One turning vector, and how many steps it has turned:
The counts run from 0 to 767.
[-12  -3 -39 -17 -21   2 -13  -7  -1   3  15  -6  -2  23   6  -6  10  -5
  -4  48   4  38   6  15  14  -3  21  -3   2  33  26  29  -2  -4  19 -12
 -15  30   9   0 -21   6 -41 -13 -35  23   1 -10 -14  11]	280
[ -5 -14  56   7  28  10  -4   4  13   8  12  -1   2  -3  17   2 -22 -15
  12   0   9 -26   3   2 -37 -19 -19  15 -10   5  -6  -7   8   8 -13  19
  28  -9 -19 -21  10   6  39   2  45 -24  -5  13  34  -5]	235
[  1   9  10  18 -32  -8   0  -7 -18   6 -15 -25  28 -49   7  -4  -7 -21
 -10  25  12  33 -24  12 -14 -16   1   6 -24  12  -4   0 -15 -11  21  20
   1 -15  19  36 -40 -21 -15 -13  15  -2  -4  10 -26  -9]	148
[  2 -28  15 -14 -22  11  11  -3  13 -18 -26 -14   8  15  10  58  -9   5
  22  11  -5 -26  22   7  19 -17 -15  -5 -23 -11  28  10 -12   6  -5   3
 -11  -8  14  -7  13  -7  11  37   9  23 -18 -25  17 -41]	726
[ 19   5 -15  13 -33   5 -12  -5  -3   9 -17  -8  14  10  -8  13 -35   2
  -4  31 -11  -1   9  13   9  16 -36   8  -5  -4 -33   4 -20  -7   1 -11
 -27 -12  17  11  46 -45 -23   5  -6  26  -8  13   5 -34]	406
[  0  14 -13  -2   6  11 -37  -7  25  23  26   8 -27 -14  -5 -26   8   9
 -10 -15  11 -13  -2 -32 -13 -10  12  -9  24  32 -20 -27   0   6  13 -20
  28  11 -19   3 -25   1 -16 -26 -36  10  35   6  -8  14]	289
[ -8 -27 -18  -7  28   8   8  -3  30   6  15  17   5  -1 -21   3  -7 -26
  -2   1 -12  -8   6 -15 -28 -21  22   0  27  36  -9 -19  40   1 -15  14
  14  46 -24   0   2   5 -19  10  -4  24  20 -33  -4  11]	295
[ -4   4  13   4 -27  -7  -6  13  15   9 -31 -19   3  10  31  41 -11  12
  20  -1  18 -20  37  14  20  -6 -27 -10  -9  -1  39  30 -24   4  -2  -6
 -12 -16  29 -26  -9 -27  20  11  12   4 -19   6  11 -23]	729
[ -3   1  -5 -18  26  -8  -5  20  -2 -16 -22  20  -7 -14   8  -3  -5 -16
   9   2 -44 -33   7   9  17  23  35  -4 -25 -19  -9  12  -6  25   8  -7
   9 -20  18  37  -2  20  29   1  34   0 -18 -12  37  10]	712
[-12  40  14  -5   2  -6   6 -28  15 -11   9   5  -4  13 -32  -2  21  39
  27 -34 -19 -18  10 -26  32 -10  18 -11  31 -12 -10 -10  28   6   0  -3
   3  24  25  -5  -3  30   6  23 -17  25  12   7  11  -7]	587
[ 16  -2 -47 -20   3  22   2   2   8 -15  -9  20 -31   5 -25  14  14  33
 -18 -31 -21 -15  10 -19  36  12   4 -40   6 -16 -17   2  -3   2 -17 -37
  12   3   3   4  22  -5 -11  -5 -33  19  14 -22  -4   0]	191
[ 29  -1  -9 -12  13 -25 -13   3  33  37  -5  -4  -9  17  -7  22 -27  -3
  33 -23  -2 -49   5  -8 -14  -8  10 -29  -1  -2  -8  -3  15  18  -7 -23
   9  12   4   4  39   0  17   6  33  18  12   6  19  20]	394
[ -4  40  10  -1 -11  30  11  -1 -20   0  30   7 -30  26 -14 -10   0   2
 -19  17 -29   3  25  -2  47  13 -24  -4   8 -19 -11  14  21 -21   3   9
  16   0  16 -21 -18 -23  18  -4 -16 -27 -16   6  29  23]	116
[ 26   2 -17   2 -35  19  -7  18  -4  35 -15  -5  17  11  -1   6 -46 -23
   1  24  -2   1  -8  13  14  15 -15 -10   5 -10  -8  12 -11   4 -32  13
  -7   8  25  22  45 -25 -27  17   2  23 -21 -24  -4 -12]	403
[  8  10  -5  -3  31 -26   9   3  17  36 -14   1  17  -6 -17   1  -3   2
  22 -19   1 -31   5  -3  -8 -21  22 -43   2  -4  -2  12  19  20 -33  -1
   5  22  22  21  46  14  21  -4  27  26  16   5  -6  10]	2
[-18  -7  -4  10  34   7  -3  34  16  -2   9  26  -3  32  -1 -22  -4   0
  -1 -13  -1 -19  10   2   4  20 -12  -4  55  11  -1   0   7  -3 -42 -11
   9  24 -22 -29  56  -2  16  14  -5 -20  -4  12  11  16]	101
[-21  24   0  -5  -4 -24  29 -33 -17  20   8 -15  -7  -2  -6 -11 -13   4
  13  -6  12  41  18  16   0 -19  28  21  -9  27 -16  52   2 -10  -8  10
  25  21  15 -27 -32   9  -6  15  18   4  11  -1   6  19]	374
[ -1  15  30   7 -23   6 -23  -2 -11  34   5 -22  19 -18  28 -13 -18 -23
  12  32  28  21  -8  22 -16 -17   2   1 -27   9  29  16 -10  14  11  28
   6  -6  27  15 -38  15 -10 -19  19   5 -12  -1 -10  -8]	145
[ 25  -1 -13  -5   6  23  19  -7 -19  19  18  10 -19  -8 -19  12 -37 -32
 -28  16 -28  11  10   3 -14   8 -15  -2 -34 -10 -51  16  19 -16  -6   9
  24 -11  -6   6   7 -32  -2 -14  22  -6   1 -23  20  20]	311
[-10 -21 -19   5  43   2   6  10  24   6   1  18   6  -8 -16  -1 -30 -24
  -8 -21   1  -7  15   5 -26 -15  10 -10  35  42  -7   5  32   8 -32  12
  16  38  -9 -17  11 -11 -12   6   4  23  13 -31  -5   6]	297
[-13  14   7   2   0  -5 -33  12   6  10  16  10  -1  12  22 -23   9 -24
   7  63 -33 -28  13   1  13  18  10  20  -1  12  -7  -3  -6  -5  34 -14
 -13   0   2  27   4  -5  18 -26  -1 -18 -13  37  32  18]	22
[ 17  30   9   8 -10  -1 -14   1  15 -23  -5  10  -3 -17 -10   5   7  -9
   9 -47 -14 -12 -12 -22 -15  16   7   1  11 -25  13 -39  36  14  33  21
 -12   0  14  18 -52  33  -8  -3   2  13 -13 -14  -1   3]	520
[-17   8 -52  -8  -7  -2 -16   2  -3  10  -3   4  -3  -9   4 -22   8   4
  -9  21   3  32  11  14  15   0  29 -13   3  38   6  38 -20   9   7 -15
  -1  19  20  14 -27  -3 -40 -21 -37  35  12 -13 -26   2]	282
[-13  -7 -30  13  16  15 -24  48  18 -22 -23  31   7 -23  13  -7  11 -20
 -33   8 -24 -27  15  -1  14  33  -8 -21  28  10   6 -23  -9   3  -3 -10
 -12  -7   3  24  -2 -29   4 -25 -25  -7 -12  -6 -11  -1]	419
[-11  16   3   8   3  -3 -13  -3  -3  28  -5   1  11  -7   7 -15 -18  -1
 -11  48 -18 -22  33  16  30   0  -8  -1  -9  18 -39  23 -20  -6  -1 -25
  -2 -13  23  12  28 -46  15 -18   6  -2   4  33  21 -12]	18
[-15  19   8   4  -3 -14 -28   2   6   8  10   6   1  10  16 -18   4 -12
   8  56 -32 -24  18   5  11  16   0  23  -3  13 -21  -4  -5  -9  37 -23
 -19  -6   7  19  11 -17  20 -23   4 -17 -11  50  32  12]	21
[ -8  -4  31  10   7   0   5  -2  13   4 -17 -23  24 -13   5  15 -33  -3
   1  -3  27 -10  19  37   8 -38 -33 -31   6  11  43  13  25  19  -2  10
  -7  -1  30 -21 -12 -22   8  -4  17  11  -2   6  -4 -31]	139
[-10 -11 -17  -8   7   2 -23  16   9  17  -3  11 -19 -16  -3 -15   8   9
  -1   8 -18 -41 -14 -29  12  -7  22 -18  18  24 -29 -23 -35  -7 -16 -24
  37  10 -12  43  32 -27  11  -3 -22  -4  15   9   0   4]	486
[ -2  -6  13  -8 -23   6  -4   6  11   7 -26 -18  -2  11  26  44 -16   9
  19   4  10 -28  37  14  23 -13 -24 -14 -19  -4  39  28 -20   8  -6  -5
  -5 -17  27 -22  -2 -24  24  18   9  14 -18  -9  15 -29]	728
[  3  17  16 -11 -29  -4  22   1  -7  -7 -26  -1  -8 -17  11   6  36  19
   3  -1 -14  -3   5 -20  45  15  37  -3 -25 -14 -10  -5 -18 -21   5 -24
  26 -19  13  14 -29  23  22  14  30 -31  -8   6  13  18]	253
[-18  -3  15   4   3  17   4   0 -18 -36  26   5 -11  18  13   3  -1 -18
 -11   8   9  44   5  27 -21   8 -36  26  -4  -9  36  23  16  -4  14  31
  -8  -1  -8 -42 -32   8  -6  -4  -5 -16 -19  -6   8   1]	438
[ 12  10 -35 -14   4  10   4  -2  15 -16 -11  18 -26   7 -25  13  15  41
 -16 -40 -12 -16  15 -19  39  13   1 -38  15 -13 -16  -3   0  -2 -12 -41
   4   1   8 -10  19  -8  -8   2 -27  17  19  -9   0  -2]	192
[ -9 -17 -22 -14 -11  -1  26   4  -7  16 -15  -1 -14  18  13  25 -13   8
   5   5   4  19  28  10   9   8   8  15 -22  18 -21  47 -38 -15 -38 -14
  20   1  -6 -32  21 -11   0  31  20   3   0 -23  12   0]	176
[  9  13  17  15 -32  12   4  -9 -18  21   2 -16  35  15 -16 -18 -25  -9
   3  44  -5  15 -25  10  19  -1 -13   8  15  -7 -25  -3   0 -12 -23  15
 -12  17  20  27  54 -16 -21  18   6   5 -12  14  -8 -18]	12
[ -8   5  62  14   9   3  13  17  -2  17   8  -4   9  -4  21  -7 -19 -24
   4   2  14  -4   4   7 -15  -5 -13  18   2   2   5  -1   9  -7 -26  30
  28  -4  -4 -25  -5   7  36  12  49 -41 -18  11  20  15]	237
[  2  35  -4   2  -3  -9  -2  12  32  34   5  14   2  21  -9  11  25   8
  28 -22   3 -23  29 -31   5  -1   2 -24  32  -9  22   3  22   6 -25  20
 -12  35  28 -10   5  22   7   5 -21  29   0 -15 -10  17]	199
[  1 -25  28  -4   8  20   7 -10  17  -4  -9 -16  16 -13  -7  37 -24 -11
   1   3   9 -21  12  22   5 -53 -22 -35  -5   3  40   2  33  17  -6  18
   4   6  20  -3  -3 -19  10   5   9  20  -5 -19   1 -31]	137
[-16  16  10  -6  -3  -7  22 -33 -14  26  15 -16 -13   6  -1 -13 -16  11
  10  -2  18  40  18  16   2 -24  18  18  -9  28  -8  50   2  -8 -13   6
  34  22   8 -36 -31  13  -8  16  17   4  12  -4  18  12]	373
[  0 -10   6   9   0  20  -2  -4   4  14  18  -7  -4   4   4 -18 -27  10
 -10 -29  50  36 -14   6 -26 -11 -21  11  27  28  -3   3  -5  -1 -27   6
  29  17 -27 -45  -1   5 -36   8  -8   3  18  -9 -20  -7]	759
